In the data rows, 128 means zero.
Here are some numbered points:
117/137/146/102/150/155/129/117/136/114/124/125/116/168/121/117/135/161/146/109/93/130/141/126/114/107/152/96/153/105/149/140/101/110/101/137/123/125/117/98/114/100/120/124/178/111/140/107/120/116/137/114 0
144/115/148/143/135/128/153/141/129/107/121/133/133/136/144/136/153/105/134/113/123/139/119/136/120/107/130/161/102/120/142/98/133/138/141/124/130/144/123/127/147/134/144/131/121/110/116/131/147/135/117/105 1
129/127/141/147/133/150/131/146/125/130/134/129/122/134/137/130/123/130/151/109/122/153/96/125/119/119/128/165/112/116/146/115/118/141/122/102/119/128/131/130/151/136/131/133/115/107/145/106/128/137/116/114 2
142/116/146/135/142/149/133/136/136/117/127/125/118/148/146/138/135/131/143/115/123/152/131/125/128/111/134/138/124/106/146/108/121/144/128/119/108/132/119/123/141/124/132/130/141/112/142/116/138/141/130/113 3
207/122/157/136/185/141/119/122/141/67/139/157/114/155/201/144/106/140/152/86/137/216/113/139/106/83/157/187/129/85/144/78/140/193/124/76/42/155/140/102/212/121/104/106/87/119/177/66/114/175/125/78 4
94/96/140/74/108/128/128/125/140/124/110/112/171/118/92/85/113/146/111/165/117/28/193/98/117/143/114/0/125/95/119/154/139/62/137/228/173/102/101/116/74/134/185/166/205/128/63/161/161/121/152/110 5
97/126/141/132/140/104/108/189/104/52/122/106/90/126/172/116/203/156/121/179/90/105/80/122/110/132/113/110/112/105/106/133/115/155/151/150/140/86/148/109/150/178/86/113/122/92/156/144/128/175/133/137 6
223/147/126/91/136/167/122/15/153/146/137/166/191/125/113/147/37/145/96/93/146/203/250/143/143/110/173/115/172/103/148/127/136/91/83/121/54/168/94/58/142/37/157/125/147/207/155/99/91/90/142/144 7
192/134/110/130/130/123/107/118/111/197/172/164/169/85/146/129/53/93/128/87/183/174/126/131/125/135/116/188/68/121/112/100/143/140/116/63/100/166/141/148/190/128/158/143/61/155/125/85/106/147/105/129 8
197/139/162/208/217/147/138/136/148/53/130/148/47/202/193/208/230/125/173/32/60/255/61/167/139/48/160/255/194/130/199/85/106/217/108/13/29/138/132/126/195/74/41/63/82/113/215/119/119/110/121/82 9
106/132/97/116/100/111/100/151/109/149/145/126/150/88/119/102/111/113/98/158/141/92/116/109/129/157/101/102/99/145/85/139/133/113/151/139/163/123/139/144/116/170/146/154/111/152/97/136/126/134/123/142 10
34/122/109/153/89/86/131/210/90/99/93/88/96/94/156/117/211/98/131/204/134/59/41/135/130/148/70/132/90/143/104/141/126/152/177/159/190/86/144/184/126/203/112/136/120/97/119/195/170/167/133/136 11
137/135/157/141/138/173/154/124/142/166/147/119/117/176/121/140/118/140/169/60/99/173/110/130/117/92/136/156/133/116/169/113/97/132/102/83/118/158/118/129/123/102/126/141/142/86/127/76/130/105/107/84 12
245/100/162/192/171/142/131/132/130/78/129/176/117/133/216/192/139/100/165/76/165/255/120/159/129/84/150/255/111/76/157/61/138/205/133/52/3/152/148/105/252/110/108/85/48/108/199/82/113/179/114/96 13
78/149/102/122/100/100/124/145/106/144/134/99/135/91/93/128/148/128/100/155/118/69/116/123/126/166/98/94/107/150/87/143/118/94/143/144/175/114/143/160/110/155/134/146/117/135/99/165/126/109/125/142 14
201/87/149/208/119/145/162/109/151/128/112/171/115/110/89/231/121/54/92/54/175/184/202/133/188/144/126/208/106/100/160/25/163/112/193/92/81/196/120/192/107/141/211/110/85/179/119/163/122/117/115/78 15
125/168/113/87/104/144/87/112/119/179/161/127/142/113/132/105/76/154/132/112/136/164/145/123/101/136/147/114/121/124/104/172/119/93/70/86/96/139/146/98/153/91/84/143/137/153/145/82/80/122/132/156 16
215/116/76/126/149/30/95/137/104/61/114/154/166/73/249/126/141/87/95/181/157/192/103/155/124/132/107/191/119/131/91/101/169/231/166/119/54/102/152/80/219/134/120/80/46/158/167/143/112/197/102/163 17
130/132/137/133/112/152/126/115/140/167/133/117/152/128/92/133/100/129/127/106/137/120/159/116/133/134/140/101/134/116/139/133/134/97/114/127/141/150/115/149/116/113/153/139/134/132/105/119/111/107/124/115 18
79/128/169/162/131/151/160/169/140/144/141/101/73/192/120/131/197/131/169/82/85/116/57/126/112/100/132/160/121/141/158/128/76/113/103/107/188/145/114/145/109/120/103/134/150/50/135/122/159/112/130/97 19
77/148/102/178/110/106/138/172/115/139/110/110/92/107/109/155/194/122/129/155/124/105/60/141/151/164/93/156/138/192/116/130/132/130/159/126/159/93/148/174/112/167/107/116/87/122/115/182/131/106/123/169 20
124/136/154/149/165/204/154/126/151/142/149/146/100/181/108/143/121/144/160/59/85/163/122/120/129/94/144/153/150/121/176/110/94/113/103/95/107/151/118/137/106/115/140/141/146/116/148/84/126/104/116/91 21
118/148/127/131/115/130/133/121/127/168/130/131/137/117/95/128/109/135/130/112/135/122/120/133/141/135/129/126/133/150/127/140/138/108/121/122/134/130/146/143/100/122/131/143/125/131/103/123/116/96/125/134 22
123/160/126/46/107/218/91/57/178/209/159/103/138/153/79/83/0/243/162/86/90/137/195/122/98/126/170/24/205/103/137/255/68/34/1/113/68/123/130/43/97/20/85/153/234/162/131/53/60/74/145/150 23
98/117/161/111/143/167/141/126/116/110/133/128/120/149/120/118/151/132/127/115/103/125/123/115/110/104/120/124/100/79/152/129/89/89/118/126/143/145/123/127/131/130/145/134/161/113/136/136/138/138/136/108 24
76/126/140/69/107/88/123/136/138/117/128/110/152/125/86/77/91/147/82/164/110/16/163/96/106/140/114/0/121/123/94/149/132/82/161/217/196/122/124/113/56/169/162/163/196/121/61/150/141/126/134/114 25
94/140/114/144/115/125/133/149/139/142/129/122/115/113/107/140/134/132/124/129/106/102/95/126/153/152/117/110/138/173/131/137/129/119/147/137/159/116/149/152/97/154/123/127/115/146/103/158/125/105/125/136 26
204/99/177/165/159/194/182/81/156/117/103/164/128/159/116/184/109/100/148/41/139/209/176/143/156/79/163/213/136/88/178/60/143/134/115/96/83/181/100/130/160/87/173/121/132/137/153/100/143/122/138/73 27
59/107/155/114/134/125/160/183/119/74/111/84/90/177/145/104/220/147/134/157/63/84/98/135/94/93/117/111/124/105/127/131/73/112/134/176/180/90/122/104/123/146/102/126/190/75/129/180/172/138/131/107 28
74/174/48/209/81/158/133/132/122/255/167/151/109/27/16/163/54/94/175/88/170/139/53/117/201/191/85/187/141/255/143/164/131/127/116/20/147/128/142/253/72/151/133/173/19/176/137/86/76/45/87/204 29
145/137/114/109/111/143/102/118/125/167/146/124/150/105/124/110/69/134/132/132/159/135/135/125/130/146/126/121/107/125/122/131/146/128/111/112/114/125/133/145/146/135/143/150/112/138/119/85/107/132/114/142 30
154/124/143/109/141/132/130/97/130/111/126/123/132/154/134/121/138/127/129/133/114/147/169/136/114/110/150/134/137/101/126/124/124/120/111/126/116/141/112/103/141/99/131/127/147/116/133/121/132/122/120/119 31
249/113/149/188/161/136/154/104/112/46/110/172/94/129/201/206/159/84/149/87/157/255/137/166/123/81/157/255/137/95/165/67/146/203/107/42/3/153/112/107/252/67/90/45/60/150/223/91/114/176/133/100 32
134/132/128/108/115/115/123/113/136/147/129/128/151/121/113/102/84/124/124/145/155/101/148/120/133/132/132/102/121/129/118/149/147/128/120/147/134/135/118/121/118/126/153/140/133/145/110/122/130/122/131/134 33
196/121/132/144/166/117/123/118/125/79/129/137/133/156/194/142/143/126/148/102/129/206/114/144/112/85/150/201/138/117/136/102/129/194/119/93/69/140/132/95/192/98/91/95/93/114/182/85/125/151/113/116 34
219/91/121/0/97/82/91/23/144/138/124/120/255/113/142/16/1/114/53/187/192/82/255/126/71/136/151/0/115/39/60/148/176/76/105/235/114/162/96/10/137/84/211/175/231/170/72/106/138/164/127/115 35
94/138/132/104/128/119/113/151/117/97/121/99/109/143/145/105/166/166/128/167/105/110/117/122/104/131/131/83/144/122/125/160/105/122/120/148/140/100/122/103/132/135/94/118/159/112/136/139/123/133/138/150 36
163/144/127/174/143/130/112/137/128/121/133/141/109/133/149/157/138/119/150/101/141/195/100/138/144/119/146/187/139/140/143/104/144/178/136/71/83/137/143/142/160/124/105/114/79/130/159/96/104/132/116/122 37
200/120/135/105/183/119/123/98/147/61/117/146/132/162/194/127/135/131/127/112/116/199/160/156/120/89/154/149/160/103/144/112/135/161/123/125/64/141/123/56/179/90/112/90/131/147/162/126/133/148/127/121 38
192/132/119/156/147/132/125/91/155/119/112/132/131/147/147/154/120/113/148/112/144/194/153/145/144/125/148/174/172/120/150/114/158/180/116/105/63/127/137/98/137/82/115/97/104/145/172/111/109/130/120/118 39
146/137/127/133/115/120/134/111/137/153/119/139/144/113/104/147/98/111/110/113/154/139/154/121/155/135/132/138/140/137/122/115/153/118/143/122/120/151/122/141/114/124/147/134/114/149/113/128/109/115/130/127 40
103/125/141/115/115/147/123/134/143/130/133/118/131/122/101/114/114/153/119/138/118/89/144/106/131/139/129/66/129/125/128/146/125/91/126/156/147/123/124/128/94/140/142/146/155/128/106/138/133/116/139/129 41
73/133/152/190/134/174/179/155/134/99/99/124/48/172/91/197/212/146/147/92/53/135/93/151/167/104/130/148/180/146/183/117/89/103/132/113/148/106/124/155/89/129/79/118/148/101/160/186/140/60/140/102 42
46/127/107/101/58/115/117/167/109/165/115/126/140/52/82/83/110/136/87/221/145/31/128/112/143/196/84/55/84/141/82/164/141/60/138/185/207/96/148/161/102/184/144/163/121/162/89/185/124/124/145/182 43
156/147/101/142/129/118/113/112/136/165/140/138/148/95/130/138/77/120/137/107/160/160/114/136/145/148/127/164/138/153/124/129/157/150/123/90/94/131/140/156/142/121/127/136/84/154/138/94/101/122/118/138 44
95/177/95/58/113/112/38/138/114/148/166/98/144/106/154/26/82/197/151/194/129/83/87/107/88/150/128/19/126/130/88/220/119/146/79/128/118/87/158/94/152/142/70/162/132/132/134/74/87/152/134/168 45
142/115/135/111/136/112/124/137/117/98/124/120/147/126/174/108/137/128/119/152/119/128/117/126/96/116/124/126/113/100/110/122/135/137/136/144/125/105/139/102/161/141/129/123/138/105/121/133/142/153/132/112 46
236/94/138/227/153/115/180/132/125/72/99/174/96/120/184/239/205/35/97/83/167/244/149/161/170/115/129/255/100/113/141/10/156/177/189/66/63/185/123/169/195/138/143/74/17/166/178/165/152/164/111/100 47
59/94/133/195/94/77/222/146/159/119/50/127/99/148/72/186/236/46/104/133/118/37/123/132/188/143/102/137/139/177/165/80/150/101/220/211/219/134/91/202/9/169/195/107/158/100/68/255/213/87/144/111 48
252/141/100/146/122/136/97/91/121/195/182/185/201/54/144/132/12/61/111/95/217/208/150/125/133/128/130/214/71/129/104/88/172/165/138/46/61/200/134/145/213/140/178/140/40/194/141/50/90/147/100/139 49
117/108/107/50/73/85/112/105/128/165/139/113/213/73/115/39/39/120/75/211/165/17/210/108/98/166/109/16/76/111/61/167/158/77/150/230/183/117/121/96/105/167/189/178/172/139/75/141/145/157/133/149 50
66/115/150/125/126/174/169/127/135/116/96/98/104/176/82/132/187/140/134/119/68/86/153/118/132/112/129/79/170/110/148/153/93/62/110/182/174/110/105/116/72/108/123/128/199/122/112/181/166/79/147/110 51
190/120/120/161/133/116/130/126/123/118/120/158/142/114/166/164/130/86/121/119/160/184/129/130/140/115/136/195/113/129/132/83/148/169/152/101/98/162/121/138/163/133/136/101/69/145/146/118/126/152/111/126 52
140/102/168/55/147/159/140/96/141/104/131/117/156/184/127/93/86/152/116/117/112/117/196/117/106/87/155/63/133/66/135/135/127/103/107/175/135/157/103/63/117/95/157/141/204/108/131/89/148/129/151/81 53
104/114/133/25/95/155/127/70/168/193/139/121/189/120/49/77/1/154/73/136/166/51/255/108/134/145/138/0/147/109/99/172/158/18/102/220/160/143/113/80/40/105/202/175/207/171/66/125/117/97/159/131 54
59/144/172/198/171/195/192/164/149/100/145/86/20/193/75/157/216/165/171/60/68/136/46/120/131/88/135/160/133/136/181/114/60/126/144/111/155/144/140/171/93/164/93/134/147/65/134/116/154/107/154/80 55
161/125/154/120/155/147/133/109/133/107/130/144/116/158/143/131/120/136/130/107/117/156/144/134/111/102/153/135/141/96/139/120/118/131/114/119/89/134/126/107/142/110/121/118/142/127/151/108/122/147/144/108 56
130/100/164/157/182/155/213/106/168/73/75/129/87/179/101/201/191/146/112/97/92/130/169/148/158/120/142/125/174/124/194/97/111/98/166/169/127/124/117/121/65/110/168/97/173/126/116/198/164/86/149/99 57
161/98/162/197/160/136/188/119/154/72/100/146/94/168/141/205/176/96/140/73/119/170/136/153/161/96/138/216/144/115/176/48/144/155/166/121/110/155/120/147/123/129/145/90/118/109/140/163/160/135/130/84 58
127/100/137/141/143/78/133/140/134/61/88/106/92/160/179/140/218/122/130/149/104/130/111/132/122/109/134/133/159/115/130/107/121/183/150/156/118/111/116/98/124/124/93/89/145/97/149/174/168/154/134/125 59
66/102/142/116/144/155/174/146/141/114/116/107/96/185/102/119/180/138/136/126/75/76/110/118/118/113/125/85/151/125/152/152/80/98/124/174/191/112/105/137/67/139/136/131/197/87/110/155/172/97/142/94 60
155/133/74/87/116/94/97/87/123/120/124/142/176/85/126/93/71/109/70/175/148/99/191/112/137/151/120/63/137/135/75/152/165/122/153/180/118/132/130/94/93/135/150/125/128/195/118/145/125/140/133/165 61
87/165/98/104/62/152/130/98/128/247/139/112/174/64/42/77/22/102/122/134/181/79/165/98/140/155/93/102/113/162/115/192/148/67/106/124/181/164/115/161/75/135/180/189/128/182/73/116/110/72/118/163 62
99/152/116/83/129/126/77/132/118/127/149/89/138/130/154/72/109/179/158/154/113/123/108/124/85/136/136/76/140/124/112/187/109/132/85/129/116/93/143/78/158/110/86/137/155/114/135/84/102/138/125/148 63
213/126/141/119/160/175/108/87/145/149/155/158/145/143/143/133/54/118/150/66/148/213/157/125/119/91/172/168/125/96/143/115/137/142/72/72/44/175/121/103/185/74/137/120/112/143/169/33/92/137/137/114 64
117/133/143/113/156/134/106/159/115/83/136/118/107/155/173/105/150/166/153/137/98/138/96/129/110/110/141/107/138/103/128/144/106/145/117/131/113/104/135/92/163/126/87/115/146/97/156/99/113/153/129/116 65
197/143/99/103/129/131/113/45/140/173/147/159/188/93/118/126/30/115/96/119/186/162/203/147/158/153/152/130/156/142/97/123/177/130/116/102/66/162/135/112/143/88/153/125/107/193/128/86/74/119/128/158 66
127/96/126/158/145/105/105/183/128/63/128/96/73/167/200/96/218/116/155/168/104/143/65/129/94/101/124/169/120/108/111/102/109/214/143/128/116/79/145/122/176/181/59/100/119/97/182/133/168/197/110/124 67
104/90/155/146/150/129/174/138/150/69/71/138/103/163/118/158/187/121/137/140/98/95/123/141/147/103/133/131/146/143/168/107/124/147/171/172/165/117/103/130/90/129/134/110/164/120/129/186/180/110/138/104 68
182/108/143/151/166/95/105/154/109/16/113/127/106/123/215/152/198/130/116/141/108/174/100/137/105/108/136/178/118/91/120/88/136/187/164/125/70/114/148/97/206/136/92/87/94/125/171/144/121/199/121/109 69
118/184/86/198/89/124/100/171/97/210/157/141/107/44/108/169/106/96/151/96/164/181/26/145/151/177/88/235/101/216/104/121/141/163/135/10/115/137/180/229/157/159/105/144/0/151/132/89/72/104/88/163 70
115/136/120/139/107/133/125/128/130/168/136/132/135/102/106/129/94/121/146/122/144/124/120/125/136/146/121/141/116/147/132/142/132/125/122/108/135/128/133/145/127/133/135/141/112/125/127/108/113/113/125/140 71
173/124/148/134/142/133/129/107/138/99/119/135/116/166/162/135/136/136/143/98/132/179/142/147/108/94/161/164/137/101/154/118/123/154/110/105/94/153/119/97/162/91/105/105/140/101/150/101/126/145/143/106 72
33/150/130/168/132/191/181/149/145/189/138/130/74/176/24/163/170/152/140/74/58/87/97/115/164/136/131/97/174/185/179/158/67/48/124/132/181/115/121/187/0/124/125/133/181/107/104/176/143/50/149/132 73
132/140/116/129/121/129/113/136/127/148/135/138/136/107/124/127/96/125/139/114/143/137/111/140/140/139/118/160/124/147/120/124/138/135/130/108/128/130/146/142/144/144/135/134/97/140/121/109/116/130/113/143 74
191/111/146/193/221/172/142/181/134/45/130/151/56/160/210/194/190/155/166/66/53/255/54/149/122/76/127/255/155/90/179/70/99/194/144/47/44/82/152/129/205/133/65/100/72/117/219/93/134/133/101/94 75
56/139/139/130/93/164/151/139/132/166/136/99/103/149/55/111/137/149/152/123/107/53/112/110/135/125/124/75/116/138/138/141/109/67/122/153/193/131/124/162/60/149/146/153/176/94/92/140/146/98/132/105 76
138/136/136/126/142/121/136/111/141/117/124/127/120/151/140/140/144/128/128/108/111/148/136/142/126/116/144/146/148/119/134/125/123/117/121/118/106/136/124/112/139/92/113/105/130/128/141/130/124/125/142/116 77
72/132/87/130/110/114/113/156/109/161/145/134/136/77/87/117/134/113/108/158/123/61/103/119/138/163/94/95/111/170/97/148/125/97/141/153/184/101/141/159/102/173/133/145/97/157/92/176/145/123/109/168 78
75/78/185/79/155/117/191/136/152/17/72/76/105/246/147/115/248/149/118/153/41/68/190/126/93/57/163/36/180/62/154/134/98/82/123/255/184/116/72/46/65/91/109/117/255/44/120/195/210/116/170/66 79
65/106/115/138/110/94/150/156/99/82/103/122/109/94/128/140/195/117/123/183/108/76/94/130/136/146/80/120/126/154/111/131/133/133/176/166/160/78/159/148/109/165/129/114/130/114/122/192/152/128/137/137 80
199/96/198/184/163/180/187/113/163/94/108/179/85/188/127/194/138/92/111/76/122/201/160/125/148/73/175/195/131/95/186/30/127/155/136/101/81/181/86/143/140/137/164/97/123/136/174/115/166/140/143/83 81
215/156/118/131/149/109/71/120/116/130/153/161/144/78/184/131/63/124/152/113/174/216/120/147/110/128/136/216/102/122/88/123/154/190/101/55/31/135/162/118/234/116/93/125/33/154/178/50/79/167/111/144 82
Which three points above are nearest to each new point by angle? Their numbers follow each, nearest first.
58/125/154/198/142/124/245/126/159/54/80/82/73/219/77/203/255/112/117/145/36/67/135/143/143/84/137/120/194/136/201/87/82/100/166/223/209/102/95/152/30/124/110/87/201/70/84/255/214/56/158/80 68 57 60
46/157/103/220/144/156/154/176/123/169/132/154/37/126/61/200/209/139/172/106/88/103/0/96/187/139/95/176/147/231/166/141/84/157/157/74/162/103/132/241/60/165/97/120/63/102/162/141/123/83/134/153 20 42 26
194/124/103/176/127/79/122/131/112/82/111/165/130/98/180/187/165/74/101/136/173/181/109/150/158/142/126/222/113/144/118/69/177/203/176/98/87/139/142/157/172/143/132/85/38/144/153/134/125/158/122/130 52 47 17
139/124/122/155/152/110/111/160/95/86/127/116/105/123/170/153/174/113/129/127/122/168/87/133/110/115/105/198/117/116/123/103/105/169/153/99/95/110/137/140/173/145/101/107/77/105/155/127/125/164/115/127 69 75 67
134/145/103/117/119/120/94/124/117/147/140/128/146/102/130/114/95/129/126/135/151/123/129/126/124/153/126/100/130/138/107/134/154/128/120/118/116/119/136/133/140/131/129/140/110/131/112/102/96/126/125/146 30 45 66
133/143/124/97/148/173/116/114/136/170/155/130/142/116/127/98/86/161/139/121/98/135/136/112/109/125/128/113/116/103/125/150/109/94/91/111/116/122/135/112/149/128/130/161/162/144/114/106/121/119/130/127 23 16 63
128/112/158/130/142/138/131/158/131/109/131/112/102/143/139/111/155/145/154/125/87/131/94/130/98/110/128/146/97/103/131/111/115/148/126/116/144/123/140/128/147/159/118/132/137/99/133/122/155/155/127/94 67 2 19
20/130/164/188/129/199/163/165/162/170/119/115/62/162/39/161/182/154/173/101/90/70/72/96/168/137/119/91/159/170/203/148/94/63/131/136/175/122/131/193/44/148/108/137/155/99/112/173/155/72/148/109 73 76 42
150/147/137/118/130/133/119/117/125/145/152/124/137/144/165/100/91/148/157/109/125/170/117/115/79/108/149/140/104/93/112/147/105/155/83/87/102/135/131/101/165/99/113/134/133/117/158/72/118/137/111/122 64 16 82
132/133/149/115/132/159/131/113/144/116/135/113/114/173/142/121/125/167/144/103/96/152/143/127/110/105/164/102/167/111/151/139/108/120/89/126/114/135/123/97/118/94/102/122/168/108/138/105/118/123/138/105 0 56 23
100/134/146/141/135/162/145/130/141/149/121/127/110/138/82/149/131/146/134/95/102/128/125/132/143/116/131/128/149/144/161/136/106/88/115/126/145/135/121/146/101/118/133/136/144/128/126/133/116/94/132/120 73 42 21
115/156/143/167/132/173/141/152/128/191/171/144/98/130/92/143/125/146/158/64/111/146/82/127/142/138/115/163/130/153/156/140/100/118/121/63/132/151/148/178/97/140/121/156/97/112/135/96/123/103/110/137 29 70 21
137/127/132/137/149/144/147/104/135/139/123/129/117/162/109/155/147/137/127/98/109/146/130/131/140/115/143/135/148/147/157/132/109/131/111/119/133/138/118/130/100/91/131/117/153/132/130/126/128/94/129/123 21 57 12
120/116/139/94/124/143/140/134/126/120/126/122/142/130/141/106/114/133/124/140/121/103/156/125/107/117/115/92/114/101/134/127/119/107/125/163/149/118/109/109/121/129/145/136/173/126/116/142/151/140/143/118 5 53 25
130/138/125/130/125/140/115/138/121/148/134/132/126/103/116/127/107/119/120/123/145/138/126/127/137/141/120/142/124/134/122/132/137/116/133/108/118/130/132/140/137/135/134/138/99/149/129/115/112/125/123/135 74 44 70
197/98/127/9/116/113/96/49/135/114/122/140/225/95/131/59/14/132/64/184/172/94/255/112/98/135/144/13/109/44/72/146/162/82/114/212/102/143/99/44/138/99/205/147/198/178/113/104/117/155/139/133 35 50 54
112/120/81/153/93/79/133/131/133/136/103/132/137/64/95/128/134/97/121/172/169/89/125/119/182/163/101/129/138/176/100/134/176/147/177/160/132/108/149/159/107/149/132/124/102/153/113/180/130/129/129/162 78 20 80
174/120/171/150/136/178/154/101/148/143/135/157/137/146/106/151/82/116/135/68/144/175/158/118/129/98/149/159/116/90/167/91/140/112/110/102/104/175/103/137/134/110/170/136/128/127/131/91/131/121/130/85 27 81 64
129/168/108/77/118/147/75/107/136/175/158/121/146/125/131/70/43/185/164/125/147/139/140/128/103/140/156/83/148/128/108/190/125/115/54/111/95/119/133/94/139/86/110/147/144/136/138/46/80/122/127/150 16 23 63
83/136/131/157/125/93/130/190/104/115/128/111/105/106/144/133/182/123/135/150/99/83/37/119/121/145/102/144/97/152/113/140/121/138/158/132/166/96/155/155/143/176/105/139/90/104/108/157/145/125/117/119 11 20 80
125/110/110/83/104/110/115/94/136/124/119/135/188/101/117/93/80/137/89/179/144/70/190/114/120/146/124/45/116/109/109/158/144/95/117/189/156/121/108/98/108/126/168/149/158/169/98/154/130/132/137/143 50 54 5
116/149/137/99/157/120/94/159/137/91/142/98/110/167/190/79/149/168/159/142/91/135/99/127/77/107/141/107/147/97/140/163/103/154/102/123/109/86/146/88/157/129/72/129/147/101/170/96/119/152/128/130 65 63 36
103/136/104/98/91/124/117/119/107/192/151/142/170/79/83/102/68/117/101/149/163/73/144/111/126/159/111/86/95/154/87/157/144/77/124/136/173/142/126/142/107/136/163/164/102/154/86/129/125/111/128/155 62 10 43
214/80/118/39/125/96/145/22/162/89/89/114/236/139/163/88/75/121/100/192/168/141/255/151/79/100/174/68/116/62/133/156/165/123/87/218/102/114/85/0/160/23/168/111/224/140/109/151/160/144/166/132 35 53 31
162/151/122/86/130/153/124/64/164/174/148/127/151/167/129/83/49/162/183/86/126/172/140/147/108/102/180/129/176/140/157/185/110/138/48/84/90/140/124/68/141/48/88/127/170/120/160/59/108/102/133/135 23 16 64
233/145/129/153/121/155/155/25/149/198/144/212/196/108/78/181/1/69/104/53/201/203/234/125/180/137/165/183/120/147/177/74/183/119/115/66/77/232/92/172/106/71/207/135/86/199/124/84/85/82/120/137 40 66 49
72/170/115/166/97/154/138/136/135/238/149/130/112/108/36/146/107/117/177/81/139/104/76/127/161/160/111/147/133/204/152/138/124/108/113/74/164/147/140/215/81/140/135/161/110/119/94/106/102/65/116/146 29 22 71
111/127/151/133/142/159/163/118/148/103/117/122/109/168/123/129/170/147/135/125/88/119/132/128/129/109/151/112/162/115/163/121/112/105/120/153/136/127/115/123/99/125/115/112/168/132/124/161/144/117/145/111 51 79 57
46/101/150/156/94/115/167/169/123/116/99/112/99/131/54/149/193/118/101/163/102/24/126/103/164/146/99/68/113/136/129/105/132/78/183/206/215/111/118/180/40/185/166/151/161/108/74/217/174/109/133/110 48 76 80
92/163/64/58/107/86/30/159/87/176/172/105/165/41/170/31/51/178/133/210/166/87/72/118/76/193/92/71/99/156/49/225/133/144/98/120/128/60/174/106/182/157/91/158/91/148/129/81/76/159/115/204 45 63 10
81/157/89/173/98/137/125/143/117/235/160/139/121/75/70/126/96/109/174/115/150/108/62/120/152/173/90/167/114/212/135/154/124/124/125/72/153/127/144/209/99/155/132/163/72/147/106/119/119/95/104/166 29 71 70
170/110/99/104/128/59/86/114/108/81/116/143/164/75/184/117/122/110/83/198/166/127/156/137/124/153/108/142/114/107/75/124/174/162/157/163/103/99/139/101/175/137/126/103/86/171/140/171/117/176/127/169 17 61 46
97/125/138/121/131/139/143/142/123/136/136/117/116/139/127/113/144/131/136/121/103/121/112/124/112/118/125/136/116/125/129/141/92/117/120/127/160/130/133/126/120/139/117/142/141/110/127/132/143/121/118/120 19 28 60
84/185/107/37/123/132/18/144/102/123/172/60/122/136/181/0/93/223/168/196/104/101/69/116/33/132/135/35/130/128/72/237/101/141/59/130/114/66/158/45/185/126/40/146/170/121/153/31/89/166/120/163 63 45 36
132/139/128/72/106/153/119/84/144/216/154/119/188/106/89/81/15/125/116/120/156/88/189/107/108/139/119/72/119/116/122/163/123/74/94/139/155/160/121/117/94/109/175/169/165/158/99/93/103/113/137/134 54 62 33
30/81/165/142/166/99/160/221/128/0/75/54/24/199/166/137/255/156/127/183/38/77/78/131/112/109/101/97/168/104/144/123/83/132/191/217/172/43/151/107/88/180/66/98/193/46/135/217/197/166/155/102 28 6 59
148/154/142/88/144/158/108/85/142/137/147/133/154/148/141/84/80/162/169/108/117/150/152/132/102/106/155/105/141/107/151/167/110/118/66/97/93/147/120/86/152/74/110/145/168/113/141/84/105/115/137/112 23 16 0
106/126/116/101/125/126/139/114/142/131/114/128/145/123/100/115/100/131/105/149/132/92/171/136/144/149/117/91/139/133/122/143/136/89/136/171/148/121/126/111/103/122/143/128/153/152/112/161/127/110/144/147 54 5 25
202/136/101/136/130/109/100/91/124/139/146/163/163/99/169/135/84/111/131/120/173/198/125/141/126/125/138/185/124/130/116/122/157/179/111/79/67/143/128/113/181/105/119/110/68/152/162/89/103/150/116/147 82 49 44
159/143/96/114/96/139/104/84/141/209/149/155/170/84/98/123/38/114/117/116/184/134/162/138/159/168/130/134/131/152/115/138/161/124/107/103/104/152/138/145/129/114/154/136/108/166/114/93/93/116/128/155 66 30 44
203/119/157/169/173/132/140/140/128/80/115/153/116/160/193/183/149/101/132/84/132/206/112/153/124/86/154/223/121/93/153/66/136/178/144/85/79/150/130/119/186/122/129/95/89/124/169/105/127/159/113/88 13 32 4
90/149/103/99/68/164/112/108/129/242/152/125/162/69/33/98/33/131/123/110/161/95/165/101/157/169/110/62/117/160/114/167/139/67/104/110/181/156/117/171/65/149/179/188/137/166/73/90/104/65/111/159 62 22 18
125/130/146/171/163/134/144/159/138/99/124/126/76/165/147/170/191/138/159/88/92/156/81/141/140/105/136/181/156/146/159/108/114/161/138/103/114/115/140/142/143/126/90/97/116/92/154/126/133/123/131/109 9 75 55
144/145/136/125/144/156/111/112/133/118/143/146/126/120/128/122/80/145/126/114/130/154/150/132/126/142/142/117/145/107/129/126/144/125/111/114/90/122/141/125/156/121/136/126/128/145/141/94/95/124/133/126 64 7 66
133/120/131/119/122/158/140/109/126/162/135/129/139/120/109/124/93/131/137/104/145/129/152/128/131/124/124/117/119/124/137/123/125/95/110/124/134/142/120/139/130/111/153/155/137/131/115/113/123/118/125/124 18 62 54
156/142/104/133/128/104/115/118/132/117/148/152/153/105/138/136/108/132/96/135/142/137/150/114/129/139/139/124/124/149/121/117/155/142/153/119/109/153/123/109/124/132/129/112/90/156/131/118/95/141/119/156 66 49 61
177/134/107/119/120/86/118/77/133/113/120/157/152/116/141/153/98/117/109/127/151/156/169/152/143/133/148/142/165/131/123/131/149/143/123/121/75/143/139/114/140/87/114/93/118/160/149/127/100/132/153/143 66 39 7
106/139/146/143/115/118/136/146/119/145/142/120/111/137/126/125/150/136/147/114/119/117/84/133/115/121/121/141/110/139/138/125/104/140/124/97/165/134/132/151/124/135/116/137/131/95/129/127/137/129/120/120 19 55 2
57/147/104/81/118/104/77/159/127/79/104/78/113/151/156/62/161/180/144/183/88/69/103/141/99/139/134/32/176/153/106/193/122/127/131/181/136/55/149/83/119/147/71/140/187/99/121/123/117/126/155/149 36 63 45
115/112/140/131/139/131/147/134/135/85/117/98/97/146/135/145/191/139/130/132/94/137/131/143/128/114/137/140/148/116/135/121/116/123/134/140/130/122/139/103/141/110/96/110/139/109/131/156/134/126/128/119 59 28 79
108/127/125/126/141/106/116/151/120/89/119/117/118/134/149/117/173/141/131/156/101/107/95/122/115/126/123/120/132/135/117/140/119/145/139/147/135/97/137/114/134/142/105/117/129/115/132/154/145/138/129/137 6 36 28
249/141/147/106/181/201/108/85/144/141/171/176/164/168/178/131/30/139/161/50/130/240/158/134/116/79/170/180/109/87/169/71/125/172/79/43/44/188/114/97/205/83/134/129/95/161/160/14/95/142/114/104 64 4 56
81/122/137/144/105/111/136/171/107/133/121/106/108/118/115/124/162/125/115/131/106/94/79/122/116/137/102/118/86/145/118/135/118/118/152/129/187/131/141/157/120/160/126/149/123/104/101/153/139/113/126/118 11 14 80
135/110/151/107/121/131/138/121/127/106/121/115/126/162/145/113/139/129/129/133/131/127/157/120/111/112/148/103/118/101/131/115/124/137/116/144/132/137/111/106/133/117/129/133/169/105/124/117/147/150/135/106 53 79 31
